In the rows, zero is written as 128.
M: rows in several groups, each row roughly a mix of its group's directions
M (71 x 19)
127  147  74  116  119  141  149  160  138  141  156  103  139  119  175  94  156  130  97
128  96  119  127  159  120  131  122  87  94  122  94  81  85  140  138  99  103  112
172  107  149  127  176  153  124  133  115  102  151  127  93  75  133  132  106  150  129
89  159  145  81  118  126  106  104  124  132  83  178  144  142  104  125  138  140  111
155  144  120  142  99  147  145  116  187  145  164  175  147  154  145  133  141  128  151
133  150  138  135  102  135  128  133  175  166  142  169  174  171  121  121  151  153  138
120  168  109  116  85  94  141  130  113  138  110  101  170  157  128  105  177  123  127
98  104  112  112  159  126  116  125  99  101  114  122  76  82  141  129  89  107  106
78  78  111  135  164  130  116  137  122  121  120  95  105  142  116  156  83  115  111
185  159  126  130  102  107  157  136  114  132  150  111  154  114  159  101  177  135  120
60  109  108  114  149  147  95  131  155  129  120  162  106  131  123  142  83  126  119
130  172  107  98  97  105  132  129  137  139  139  158  161  122  168  103  166  139  93
108  173  146  82  119  143  107  122  124  137  89  172  144  126  103  100  150  157  127
163  133  174  131  147  145  111  130  153  138  138  169  146  134  94  126  129  182  160
191  130  141  148  129  125  139  121  109  88  149  83  122  109  121  142  141  131  176
177  111  113  175  116  118  161  137  149  133  179  95  138  142  153  139  137  115  147
60  116  100  105  147  155  104  135  155  138  121  164  108  131  133  129  93  126  104
146  132  93  145  107  108  150  145  149  142  179  119  150  125  188  123  146  118  97
100  174  124  86  110  131  117  129  126  141  92  142  163  155  102  101  165  155  127
63  135  92  100  128  136  102  128  138  121  114  164  97  102  147  116  100  110  111
165  143  179  132  131  135  123  132  117  136  115  115  164  149  81  127  157  171  156
92  130  140  104  153  135  86  124  133  118  105  183  99  101  105  120  91  147  143
182  123  167  137  157  166  123  134  139  128  151  163  107  88  124  120  114  158  147
99  161  132  126  89  111  125  136  126  164  92  128  169  170  103  102  161  131  135
179  104  161  146  170  160  126  139  131  121  156  138  100  87  126  129  105  153  143
83  128  124  95  155  141  91  129  113  108  100  153  88  85  119  117  95  134  124
183  110  179  145  161  136  127  128  143  138  147  153  139  134  100  137  122  175  146
171  167  129  122  92  94  148  125  120  133  145  129  167  123  160  110  178  135  114
182  106  156  156  153  160  132  131  152  128  168  155  104  98  137  137  105  141  148
116  148  74  113  135  129  110  165  143  113  163  124  117  84  164  92  126  148  136
93  112  111  125  124  165  153  127  126  142  105  79  139  185  112  148  141  103  104
158  135  173  138  132  136  126  132  153  160  134  157  168  164  98  126  145  175  140
148  117  187  132  143  136  126  102  99  123  83  133  112  134  73  139  119  130  157
54  123  99  100  145  152  97  134  153  129  115  158  112  132  125  132  96  130  113
183  129  119  162  99  103  159  120  131  118  170  112  130  114  172  135  144  100  137
132  86  167  162  136  133  135  105  121  127  110  108  120  164  91  175  104  105  144
190  130  192  138  131  114  143  104  99  137  109  154  122  109  107  117  138  135  139
147  97  103  167  150  130  128  157  138  112  174  90  101  100  146  130  101  125  158
188  135  168  149  124  129  138  128  132  135  141  114  164  153  99  135  158  162  162
59  97  114  131  145  136  111  140  139  146  104  112  129  174  96  142  100  125  119
139  140  155  116  135  129  117  128  72  98  90  74  125  111  90  126  145  137  148
195  124  161  141  161  150  132  149  117  126  151  116  121  92  121  109  133  168  148
141  153  172  116  132  161  110  135  139  154  110  181  135  119  96  99  136  167  147
118  93  117  125  161  112  125  127  88  92  126  84  94  94  141  149  100  111  103
146  152  141  140  108  145  134  145  161  168  133  145  168  167  105  102  158  159  157
204  138  145  142  129  123  147  129  114  110  162  121  120  79  156  118  145  135  139
155  114  152  129  154  122  130  124  71  94  110  69  107  100  106  136  127  128  136
134  130  143  137  125  137  128  132  181  170  150  189  159  162  127  126  130  157  124
74  118  139  96  159  135  100  133  103  136  82  145  108  112  108  115  103  136  91
89  104  122  100  175  132  108  138  92  105  100  92  107  115  105  133  104  143  104
196  145  135  159  95  112  156  125  133  130  166  127  139  112  160  119  156  118  148
64  100  111  119  154  160  108  132  152  139  117  156  102  138  123  139  84  120  108
101  136  154  105  139  117  86  110  133  121  103  197  114  108  105  129  99  146  139
83  107  117  106  157  125  116  129  91  114  98  118  86  95  133  125  97  109  91
187  104  132  163  128  110  166  122  111  116  157  74  132  134  141  148  141  112  132
84  120  100  105  146  131  109  126  110  100  112  133  78  82  144  125  93  105  115
143  131  145  146  96  105  140  107  115  114  120  83  165  175  109  168  155  112  144
172  85  139  184  135  125  155  131  130  131  161  90  117  134  139  153  113  105  139
151  128  105  143  108  135  173  138  123  143  146  71  153  157  153  127  166  109  102
103  105  103  121  141  115  136  125  85  105  111  87  91  99  147  133  108  88  95
121  95  104  178  107  115  147  130  161  145  157  111  134  169  145  156  112  90  136
159  142  166  125  127  127  128  114  88  106  92  95  131  131  78  126  149  139  171
118  136  74  130  114  117  131  154  157  135  177  128  141  117  188  116  135  126  100
55  112  120  109  144  147  103  125  144  138  96  149  123  160  99  143  98  128  115
123  155  108  117  104  92  141  141  97  129  111  72  164  150  124  105  172  132  122
68  124  104  107  143  133  89  135  158  127  130  179  111  114  138  130  88  135  117
68  105  137  119  142  143  100  111  143  128  99  158  115  153  98  161  88  120  125
121  95  162  132  175  150  103  135  109  123  113  140  88  90  107  134  82  139  122
144  77  139  163  175  159  127  150  145  134  157  109  107  127  115  143  90  145  142
161  124  177  131  145  125  131  131  84  124  101  82  146  137  84  131  149  155  135
162  144  147  149  101  127  146  131  154  158  144  130  180  177  117  129  166  147  141

which group is each row in? (one row of each group first)
188  122  123  163  112  114  162  121  131  113  167  86  138  137  147  145  149  112  152 : (101)
146  133  191  118  129  127  128  93  101  132  78  154  128  139  79  136  133  132  138 : (45)
180  117  168  145  165  164  123  150  133  137  146  135  118  102  109  113  121  172  151 : (97)

166  158  162  112  120  141  122  106  127  119  129  193  111  76  143  117  132  131  133 : (97)
159  85  125  154  161  129  137  131  121  102  164  99  93  96  152  153  96  116  124 : (97)
162  157  163  119  120  86  105  112  119  116  128  184  133  88  126  114  132  153  150 : (45)
53  106  113  130  123  107  113  123  116  137  92  114  122  155  116  146  101  95  107 : (97)
97  144  119  112  127  147  99  131  177  144  136  204  126  124  131  116  110  147  137 : (101)
136  92  97  144  145  118  145  120  141  111  166  134  87  100  173  142  93  97  113 : (101)
